Each path below is one point turned by a fixed rotation once a step. After each direction that follows a path, write how fast that rotation turns it, in degrees a step (0 if it stays still).
Each turn is a multiple of 5 degrees from 10 to 175, or 0.
Each row of a path follows its step; steps can be skipped.

step 1: [-16 -10  10   7 -18  21 -12  -2 -27 -20  -3 -33  26  32   6 -15  32 -10
 -35 -31 -30  -4 -22 -34   3 -15  -5  19  13   9  16  -7 -10  27   8  16
  16   3   9 -13  18  -6 -26 -30 -10  -3   9 -10]
step 2: [-43  -2 -16  -4 -22 -29 -12  -7  -4  -2   6  -3  -3   2  30 -45  10   2
 -11 -18   4 -18   4 -29 -18 -30  28  19  10  30  18 -33  17   4  22  -5
  16   2  30  -5 -21 -12   3  -1  10 -14   6 -20]
step 4: [  8   5 -10  17  -2   1 -56 -17   4  -3  -8  24 -25 -22  34  -9  -9   4
 -18 -24 -25 -38 -28   4   1  -8 -14  -2  18  11  12  -2  30   5 -15 -19
  15   5  -3   0 -24  -1 -11  -2  -6 -45 -14   7]
step 5: [  5  52  24  31 -12 -24 -18  25  -3  -7  -8 -23  -5 -20 -12 -16 -28  21
 -11 -15  -7 -31 -35  -6   3  13  -5  -3   2   9  10  21 -21  18 -11   8
 -19  27  11 -22 -26 -14  -2   4  -3 -29  13  -8]
step 6: [  0   5  -4 -32   3  -4 -33  18 -38 -30 -25  11  -6   0  -5 -17  -3  10
 -35  -9  -5 -63  -1 -17   4  25 -11   9  25  13  -2  11  -9  -9 -10   4
 -38   6  20  15 -13  -3 -14  -5   4  12   6  15]
step 7: [ 15  -5  38   6   6  -1 -14  12 -34 -18  -5 -12 -26  25  17 -14 -12  20
   0  13   2 -22   5  -4  12  11  12  30  18  21 -16  11  -7  19  -5 -15
  23  33  30   0 -30   8  -6 -22  38  14  25 -20]
step 8: [ 10  -1  11  18 -15  -4 -31   1 -30  25   0  -2 -19   7  -3  -8  53  22
 -20  10 -11 -31   1 -12   1   5   6  24  15 -24   1 -19 -24 -18  22 -42
  -6  21   7  13 -17  14  -2  10 -10  24   4 -28]
step 9: [ 10  -7  -8  -4 -10   0 -25  -9   8  13  -7 -16  -3  10  -9  -3  47   4
 -23 -11 -11 -20 -30  14  14  22   0  26 -11 -19  25 -11  -3  29   7  17
  32  26  11  29   3   6  -5 -24  37 -21  20 -28]
step 10: [-36  -7  10 -12 -13 -11 -14  28  -2  10   4  20  -9 -10  27  -2  25  36
  12 -28 -26 -29 -20   2   8  15  34  11  -8  -6   6 -40  -9  34  17   4
  -6  12   6  -2  15  -6  24  25   3 -23  16 -17]
[ -3   3  -3  -2  -5  -3  -3  -9   1   6  13  -2  12   5  10  -2  -6  -6
   1  -6   0   3  -3  -7   3   0   2   6  -8   3  -5  -4   5   1   6   0
  -1   2 -11   0   5  -4 -11   7   1  -1   6   6]	35
[ -2  -5  -3   6   0   3  -4  -7   3   3  -3   9   3   2  -8   3   0 -12
  -8   8  -1  -5  -2  -4  -3   0   1   3   2  11   8 -10   9  -6 -11   3
  -5   2  -1   2  -2   6   3   2  12   0   0   4]	155
[ -7   3   4   2   4  -5  -1   3   9   1  -1   1  -5 -16  -2   2   5  -2
   3  -2  -3  -2  -8  -3   3   7   5  -4  -7   5  -2  -2  -3   1  -3  -8
   9  -5  -6   8   5  -4  -1   1   4  -8 -11   7]	55
[  4 -11   5   1 -10  -6   0  -6   0   4   3  -6  -4   0   5   0  -5   5
  -3   0   2   0   2   8  -5   8  -5 -10   1   7   9 -11   2   7  -5   7
   2  -2   3   1  -2  -9   0   6 -10   0  -7   4]	45
[  4   9   7   4   2  -6   1   2  -5  -8  -2   5  -3   6   7   1  -2  -5
  -4  -6   5  -1   8  -4   3  -9  -6   3  -5  -1   0  -7 -14   1 -14   3
  -3  -2  -4   3   6 -10   2  -3   3   5  -2   4]	60
[  0 -16  11   5   5  -1  -3   1  -3  -9  -4   5  -6  -1   6   6  -6  -4
   1  -7   3   5  -9   1  -3  -5  10   7   3  -3  -3   0   4   4  -1   1
   6  -2   1  -9   2   2  -2   8   0  -5   5  -3]	130
[ -8   4  -4 -14  -6  -6  10  12  -2  -3  -7   3   1   1  -3  -2  -5   2
   0   0   4   2  -1  -3   6   5   3   2   2   0   2  -9   1  -6  -1  10
   3  -4  13  -1   5   3  -9   6   4  -6   4   1]	90

step 0: [-10  18  -3   2 -16   7   6  -1  18  14  -9 -12  -3 -13   1 -16 -14  13
 -14   1  -1  20 -23   1 -43 -11  10 -19  -6 -21  46   1  -9   9   8  -5
   7  13   5  27  22  -4  -8 -21 -20  14  49   8]
step 1: [ 16   5  -2  -5  -3  26  19  11   3  -2   0 -15  12  -2 -21 -13  41  27
  -4  11  17  30  -4  16  -5 -28   8   2  -2 -13  16  19 -26 -12  14  21
 -16   7   2  -1  -8  -2 -18 -34  30  25  20  11]
step 2: [-23   5 -37 -14 -16 -12   5  12 -10   4   1  29  23   8  -5  14   2  42
 -12   7 -15  18   8  26  -2 -11  21   0 -12  -3  23  18 -23 -25  13  -1
 -36 -10   0  12 -10 -15  26  -4  10 -13   8  23]
step 3: [ -5  -1 -15   0 -31  -6  -8  20   5  -1  -9   6  16  -1  10  -3 -24  21
 -22   3  15 -10 -13 -19  16  -6  13  -6   0   8  25 -38  -2  -6  20 -16
 -25  -5  28  28   9  -9 -18 -13  14   3  50  11]
step 4: [-14  33 -15  -4   3  43  10   6   7  -4  10 -17  21 -10 -40   1  -1  11
 -19  21  13 -17 -25   2   1  -3  19 -32  14 -13   0   4  -8  -4  23 -31
 -11  -7   2  10  -7  -5 -30 -27   8  17   3   9]
step 5: [-22   4   6 -23 -24  15  24   4  -9   4 -19  14  10   7 -17  22  -3  33
 -21  -8 -21  18 -14  16 -25  -9   3 -17  37 -27  20   4 -34 -23   9   5
 -10   4   2  -4  13   8 -11 -17 -25  -1   2  -6]
step 6: [ -1  35 -24 -12 -32  -9   8  19 -19   7 -25  18  15   1 -14 -13   1  17
   8 -19  30  13  -4   7 -35 -30 -16   6   8   8   5 -19 -17   2   9  20
 -17   2  13  13  15   3 -13  -7  25  12  21  18]
step 7: [ 17  29 -38  -6  -2  14  10   3   2  11 -27 -20   4  -7  -7 -11  -8  33
 -15  16  12  -7 -18  34  -7  -5  -4 -29 -20 -10  27  23   5  14  -9 -16
 -23  -1   2  20  -3  -5  15 -13  14  -7  25  19]
step 9: [ -8  18 -46  -1 -12   4  -1  17  -8 -26  27  14   9   2 -14   9  19  26
  18  -6  -2  10 -14   1 -21  -4   4  -3  21   3  23   0 -15 -16  48 -11
 -26  -5   5   4 -18  -6 -21  11   3  21  20   4]
[  0  -1  -3   2  -4  -2  -3 -12   5  -2  -6   5  -2  -1  -3   3   7   6
  -9   8   4  -2  -5  -2   5  -5   5  -9   2  -8  -6   3   1  -2   0  10
   0   1  -1  -5  -5  -5  10  -7   1  -7 -13  -7]	120
[  0  -2  -4   1  -2   3   4   4  -2  -6  -1  -1   6  -1   8   8  -3   6
   4 -10  -6  10   1  -1   6  -3  -4  -4   2  -3 -19   3  -4  -2   4   7
  -1   7  -8   2  -1  -8   1   5  -5   6   2   7]	100
[ -3  -3  -4  -2   1  -8  -4  -3   1  -1  -8 -11   1 -12   2  -1   3 -12
   5  -3   9  -2  -4  -6  -4   2   2  -6  -4  -5  -1  -1   6   3  -4  -2
 -17   9   1   0   1  -5  -3  -5  -4   4   5   2]	110
[  4  11  -2   3   5  -5  -9   4  -7  -3  10  -4  -2   6 -13  -6   2  -5
   0  -2   2  -1  -8   4  -5   2  10  -3   3   0  -9  -2  -1  -6  -1   2
  -1   1  -3  -1  -8   1   4   4   5   0  -3  14]	145
[ -3  -6  -3 -11  -8  -8  -3   4 -10   0   5  12  -7  -2   0   6   7   5
   9  -8   4  -3   0   2  -1  -1   3  10   3  -1   0   2  -1   3   7   2
 -11  -4   2  -3   5   5   4   1  -2  -4  -7   1]	100
[ 13  -2   0   3   9  -8   0   2   4  -2   4  -6   7  -1  -3   5  -2   7
  -7   1   7   6   9   5   6   0   0   5  -7   4   7   2   5   3   0   7
 -11  -3   8   7  -4  -6   3   6  -2  -4  -3   3]	65

step 1: [  6   4  -4  15  -1  20  14  47  -8  12  -1 -20  -5  10  52 -32 -19  19
  16   4  25  10 -13  17   6  -9 -39 -36 -30  13  13  15  16 -13  -3  -3
 -37 -18   7   4   1  13   1  32 -25   9 -24  19]
step 2: [ -2 -16  21   4 -20  -6  -7 -13 -18  -2  20 -27  -8 -37 -13  -8  -7  -8
  52  22 -31  -7  23 -13 -23  -6  -5  19  14  -9  -7  33  -3  23  -4 -10
 -34   8  26 -30  13  15   9 -35  14 -23  12  27]
step 3: [ -3  60 -24 -30 -40  -1   0 -17  19  11  -2  -2  14 -36  17  17  -6 -22
  -7 -17   1   5 -11   5  26 -19  15   2   0  -7   6   5 -19 -26  16   5
 -30  37 -11  16  -9  25  29  33  -6  14  -9  -8]
step 4: [ 21   3  16 -13   6  12   8  10  20 -49  12   3 -16  22 -32   5   7 -22
 -34   4  -8 -29 -11  12   3  21  10  26   1   5  16   9   8  28 -38 -23
  -9 -13  15  20  13 -22  56 -16  -6   8   6  23]
step 5: [-12 -12  21   1 -41  -8 -11  10  -4  11   0 -22   9   3  -2  25 -17 -35
  -8  26  14  22 -15 -23  20  47 -11  -9   8  30  -4 -10   2 -40  17  17
  41   0 -41   7  19 -28   1   1 -10 -11  -9 -17]
step 6: [ 18 -15   4 -12  56   6   6 -51 -24  -7  -1 -25  16  22 -10  41 -43  21
  -9  -1  -2 -20  13   8  -4   3 -14  11 -41  -3 -15   0  -7  30  -8  21
   7 -14  -9  -7 -15 -14  -4  26  14   9  -4  -5]
step 7: [  2   1  -7  25 -10  14 -16  33  -6  25  11  20   1  24   5  11  48  44
   3   7   0  35 -12 -28 -11 -10 -22 -15 -43  25   5  -9  12 -15  -2  33
   3  11  17 -26   3  16  27  15  -2 -25  -7   9]
step 8: [-17   7  12  -6  22 -37  -6  23 -23   0  14 -20  31  -9 -36 -29  13 -28
  19  -4  21   3  18  17 -12 -19  -9   1  24 -24 -18  23   1  30 -24  36
  -7   5   8  -6  13  16 -15  11  52   7   4   4]
step 9: [ 11   3   4  16 -33  16 -15  -7  -5  -1  19   3  21   0  -7   8   0  12
 -28 -23  30   2 -32  18 -15 -15  56 -30   7   9  12   2 -17 -20   1 -19
 -51  15  -5 -26  12  31 -21   2 -25  16  -7 -15]
[  9  -4  -1  -8  -4  -2   7  -4  -2   7  -2   7  -1   5   0  -8   5  -3
   8  -5   3  -2   6   5   2   6  -3  -3   4  -2  -2   1  -7 -13  -1  -4
 -15  -8   1  -2  -1   8  -5  -4   1  -1  -3   9]	40
[ -3  -5  -6 -12   2   1  13   1 -13  -4  -4   3   0   8   0   7  -1   1
   0   0   2   7  -6  -8  -2  11  -1  -2   0   3  -4  -4   3   4  -2   0
   6  -5  -4   1 -13  -5  -1   4   0  -9   3   1]	55
[  2   1  -7  -5  -4  -3   6   0  -1   2   4  -7  -3   2  -4  -4  -3   8
  -5  -4   4  -8  -3  17  -2   0  -8  -2   5  -1   2   6  -6   4   5   5
  -1  -4  10  -2  -4 -10   3   5  -6  -1   0 -12]	145
[  8  -5  -3   1  13  -1   4   1  -5  -4   5  -5  -2  -1 -10   6   6   2
   2   2  -1  -1  10  -1  -6  -5   3  11   9  -5  -4  12   3  -1   5  -3
   1  -1  -5   4   1  -5   1   3  -5   6   6  10]	175
